Some points, each followed by its number:
np.array([60, 30, -30, 30, 30, -30, -30, -30, -60, 60, 30, -60, 60, -60, -30, 60, -30, 60, 30, -30, 60, 30, -30, 30]) 0
np.array([30, 60, -60, 60, 60, -60, -60, -60, -30, 30, 60, -30, 30, -30, 30, 0, -30, 30, 60, 0, 0, 60, -60, 60]) 1
np.array([-60, 0, 0, -30, -30, 30, 30, 30, 60, -60, -30, 60, -30, 60, 30, -60, 60, -60, -30, 60, -60, -30, 30, -30]) 2
np.array([-30, -30, 30, -60, -60, 30, 30, 60, 30, -30, -60, 30, -60, 30, 30, -30, 30, -30, -30, 30, -30, -60, 60, -30]) 3
np.array([0, -30, 0, 0, 0, 0, 0, 0, 0, 0, 0, 0, 0, 0, -30, 0, 0, 0, 0, 0, 0, 0, 0, 0]) 4
np.array([0, -30, 30, -30, -30, 30, 30, 30, 30, 0, -30, 0, -30, 0, 0, 0, 30, 0, -30, 0, 0, -30, 30, -30]) 5
np.array([60, 30, -30, 30, 60, -30, -60, -60, -60, 60, 60, -60, 60, -60, -30, 30, -60, 60, 30, -60, 30, 60, -30, 30]) 6
np.array([30, 0, -30, 30, 30, -30, -30, -30, -30, 30, 30, -30, 30, -30, -30, 30, -30, 30, 30, -30, 30, 30, -30, 30]) 7
np.array([0, -30, 30, 0, 0, 0, 0, 0, 0, 0, 0, 0, 0, 0, -30, 0, 0, 0, -30, 0, 0, 0, 0, 0]) 8
np.array([60, 30, -30, 60, 60, -60, -60, -60, -60, 60, 60, -60, 60, -60, 0, 30, -60, 60, 60, -30, 30, 60, -60, 60]) 9
np.array([60, 30, -30, 60, 60, -30, -60, -60, -60, 60, 60, -60, 60, -60, 0, 30, -60, 60, 60, -30, 30, 60, -60, 30]) 10
np.array([60, 30, -60, 60, 60, -60, -60, -60, -60, 60, 60, -60, 60, -60, 0, 30, -60, 60, 60, -30, 30, 60, -60, 60]) 11
np.array([30, 30, -60, 60, 60, -60, -60, -60, -60, 60, 60, -60, 60, -60, 0, 30, -60, 30, 60, -30, 30, 60, -60, 60]) 12
np.array([-60, 0, 0, -30, -30, 30, 30, 30, 60, -60, -30, 60, -60, 60, 30, -60, 30, -60, -30, 60, -60, -30, 30, -30]) 13
np.array([-30, -30, 30, -30, -30, 30, 30, 30, 30, -30, -30, 30, -30, 30, 0, -30, 30, -30, -30, 30, -30, -30, 30, -30]) 14
np.array([60, 30, -60, 60, 60, -60, -60, -60, -60, 60, 60, -60, 60, -60, 0, 30, -60, 60, 60, -30, 30, 60, -60, 30]) 15
np.array([30, 60, -60, 60, 60, -60, -60, -60, -60, 30, 60, -30, 60, -30, 0, 30, -60, 30, 60, -30, 30, 60, -60, 60]) 16
np.array([-30, -30, 30, -30, -30, 30, 30, 30, 30, -30, -30, 30, -30, 30, 0, -30, 30, -30, -30, 30, -30, -30, 30, -60]) 17
np.array([-30, 0, 30, -30, -60, 30, 30, 60, 60, -30, -60, 30, -60, 30, 30, -30, 30, -60, -30, 30, -30, -60, 60, -30]) 18
np.array([-30, -30, 30, -30, -30, 30, 30, 30, 30, -30, -30, 30, -30, 30, 0, 0, 30, 0, -30, 0, 0, -30, 30, -30]) 19
np.array([-30, -30, 30, -30, -30, 60, 30, 30, 30, -30, -30, 30, -30, 30, 0, -30, 30, -30, -30, 30, -30, -30, 30, -30]) 20
np.array([0, 60, -60, 30, 30, -60, -30, -30, -30, 0, 30, 0, 30, 0, 30, 0, -30, 0, 30, 0, 0, 30, -30, 30]) 21
np.array([-30, -30, 30, -60, -60, 30, 60, 60, 30, -30, -60, 30, -60, 30, 30, -30, 30, -30, -30, 30, -30, -60, 60, -30]) 22
np.array([0, -30, 30, 0, 0, 0, 0, 0, 0, 0, 0, 0, 0, 0, -30, 0, 0, 0, 0, 0, 0, 0, 0, 0]) 23
np.array([-30, 60, 30, -30, -60, 30, 60, 60, 60, -30, -30, 60, -30, 30, 0, -30, 30, -30, -30, 30, -30, -60, 30, -30]) 24
np.array([30, 30, -30, 30, 30, -30, -30, -30, -60, 30, -30, -30, 60, -30, -30, 60, -30, 60, 30, -60, 60, 30, -30, 30]) 25
np.array([30, 60, -60, 60, 60, -60, -60, -60, -30, 90, 60, -30, 60, -30, 30, 30, -30, 30, 60, 0, 30, 60, -60, 60]) 26
np.array([-30, -30, 30, -30, -60, 30, 60, 60, 30, -30, -60, 30, -30, 30, 0, -30, 30, -30, -90, 30, -30, -30, 60, -30]) 27
np.array([-60, 0, 0, -30, -30, 30, 30, 30, 60, -60, -30, 60, -60, 60, 30, -60, 30, -60, -30, 60, -60, -30, 30, -30]) 28
np.array([30, 0, -30, 30, 30, -30, -30, -30, -30, 30, 30, -30, 30, -30, -30, 30, -30, 30, 30, -30, 30, 30, -30, 30]) 29
np.array([-30, -30, 30, -30, -30, 30, 30, 30, 30, -30, -30, 30, -30, 30, 0, -30, 30, -30, -30, 30, -30, -30, 30, -30]) 30
np.array([60, 30, -30, 30, 30, -30, -30, -60, -60, 30, 30, -60, 30, -60, -30, 60, -30, 60, 30, -60, 60, 30, -30, 30]) 31
np.array([60, 30, -30, 30, 30, -30, -30, -30, -30, 30, 30, -30, 30, -30, -30, 60, -30, 60, 30, -30, 60, 30, -30, 30]) 32
np.array([-30, -30, 30, -30, -30, 30, 30, 30, 30, -30, -30, -30, -30, 30, 0, -30, 30, -30, -30, 30, -30, -30, 30, -30]) 33
np.array([0, 0, 0, 0, 0, 0, 0, 0, 0, 30, 0, -30, 0, 0, -30, 30, 0, 30, 0, -30, 30, 0, 0, 0]) 34
np.array([0, -30, 30, 0, 0, 0, 0, 0, 0, 0, 0, 0, 0, 0, -30, 0, 0, 0, 0, 0, 0, 0, 0, 0]) 35
Which two points above are nearest to each new point by angle? Their numbers follow each, nearest first.
np.array([-30, -30, 30, -60, -30, 30, 60, 30, 30, -30, -60, 30, -60, 60, 30, -30, 60, -30, -30, 30, -30, -60, 60, -30]) -> 22 3
np.array([60, 30, -30, 30, 30, -30, -30, -30, -30, 60, 30, -60, 30, -60, -30, 60, -30, 60, 30, -30, 60, 30, -30, 30]) -> 0 32
np.array([60, 30, -30, 30, 30, -30, -30, -30, -30, 30, 30, -60, 30, -60, -30, 60, -30, 60, 30, -60, 60, 30, -30, 30]) -> 31 32
np.array([30, 60, -60, 60, 60, -60, -60, -60, -60, 30, 60, -30, 60, -30, 0, 30, -60, 30, 60, -30, 30, 60, -60, 60]) -> 16 12
np.array([-30, -30, 30, -30, -30, 30, 30, 30, 30, -30, -30, 30, -30, 0, 0, 0, 30, 0, -30, 0, 0, -30, 30, -30]) -> 19 5
np.array([-30, -30, 30, -30, -60, 30, 60, 60, 30, -30, -60, 30, -60, 30, 30, -30, 60, -30, -30, 30, -30, -60, 60, -30]) -> 22 3
np.array([60, 30, -30, 60, 60, -60, -60, -60, -60, 60, 60, -60, 60, -60, 0, 30, -60, 60, 60, -30, 30, 60, -60, 60]) -> 9 11
np.array([30, 60, -60, 60, 60, -60, -60, -60, -60, 30, 60, -30, 60, -30, 0, 30, -60, 30, 60, -30, 30, 60, -60, 60]) -> 16 12
np.array([30, 30, -60, 60, 60, -60, -60, -60, -60, 60, 60, -60, 60, -30, 0, 30, -60, 30, 60, -30, 30, 60, -60, 60]) -> 12 11
np.array([0, 60, -60, 30, 30, -30, -30, -30, 0, 0, 30, 0, 30, 0, 30, 0, -30, 0, 30, 0, 0, 30, -30, 30]) -> 21 1
np.array([30, 60, -60, 60, 60, -60, -60, -60, -30, 30, 60, -30, 30, -30, 0, 0, -30, 30, 60, 0, 0, 60, -60, 60]) -> 1 16
np.array([0, 60, -30, 30, 30, -30, -30, -30, 0, 0, 30, 0, 0, 0, 60, -30, 0, 0, 30, 30, -30, 30, -30, 30]) -> 21 1
np.array([-30, 0, 30, -30, -60, 30, 60, 60, 30, -30, -60, 30, -30, 30, 30, -30, 30, -30, -30, 30, -30, -60, 60, -30]) -> 22 18
